In the data rows, 128 means zero.
Some points, each followed by its number:
[120 142 137 188 131 116 119 145 103 155 135 102 110 151 136  83 123 138] 0
[135 115 137 121 111 109  98 116 133 137 153 140 106 140 131 126 135 127] 1
[102 127 134 204 105  85 100  86  73 146 131 163 115 159 147  17 170 186] 2
[142  87 156 113 104  87 110 144 142 143 153 116  85 154 131 149 134 110] 3
[ 86 118 131  88 141  95 181 154 143 112 100 156 126 152  64 113  79  93] 4
[205 157  51 112 236 187 100 171 140 127 150 135 145  49  64 121 119  90] 5
[205 158  95  38 181 123 180 162 136 151 107 205 128 119 181 122 139 132] 6
[ 59 131 113 127  56 146 132 129 156 136  42 110 116 147 142 176 106 109] 7
[  7 109 225 245  43  89 228  20 135  41 176  14 128   0 147 109 255 229] 8
[139 135 148 137 123  91 106 144 144 148 146 130 107 139 121 142 130 144] 9
[161 178 193  58 169 146 142 103  96  78 104 192 105 145 178 105 119 173] 10
[255 145 108 118 144 211  58  82 110 157  74  83 189 107  98  87  88 129] 11
[141 112 154 133 113  94 110 143 150 147 141 123 102 155 120 151 118 129] 12
Which five points above are nearest to each new point, looking only along the 5 directions in which the numbered points spread most? Their numbers follow each, nearest first.
[115 155 151 228 126  82 116  61 155 104 177 169  87 118 138 140 113 136] 0 1 9 12 3
[ 94 163 166 195 108 178 142  86  74 102  97  70 140 213 138 127  70 120] 7 0 1 12 9
[ 47 160 159 165 109 206 131 138 132 126  73 126 127 146 212 197 162 140] 7 1 12 4 9
[ 79  91 156  91  66 155 172 150  67 106 156  16 141 191 125  92 147  77] 12 3 1 9 7
[181 162 230  82  93 227 118  92 122  79 138 143 141 143 133   8  64 161] 10 1 0 11 9
[123 142 148 170  80  67  92 157 151 147 125 141 103  91 152  71 167 159] 0 1 9 12 3
[125 130  96 170 138 255  47  87 108 114   0   7 221 136 123 172 153 121] 11 7 0 1 12
[254  75  26 118 221 187  59 105 113 149 141  98 170 104  60 114 134  87] 5 11 1 0 9
[ 68 103 126 145 102  80 110 210 131 176 131 116 138 171 132 149  84  64] 3 12 4 9 1
[202  98  45 111 186 164  81 103 111 160 149 101 130 109  74 103 148  95] 5 11 1 9 0
[203 128  74  35 150 143 135 109 115 155 152  86 206  96 126 147 141 119] 5 6 1 11 9
[ 32  99 125 131 144  80 247 218 161  51 140 255 118 182  80 194   0  41] 4 3 12 9 7
[ 95  96 113  81  99  41 145 207 196 121  99 132 146 102  94 176  98 117] 4 3 12 9 7
[129 134 128 154 130 102  98 172 146 167 155 137 114 106 119 144 133 141] 9 1 12 3 0
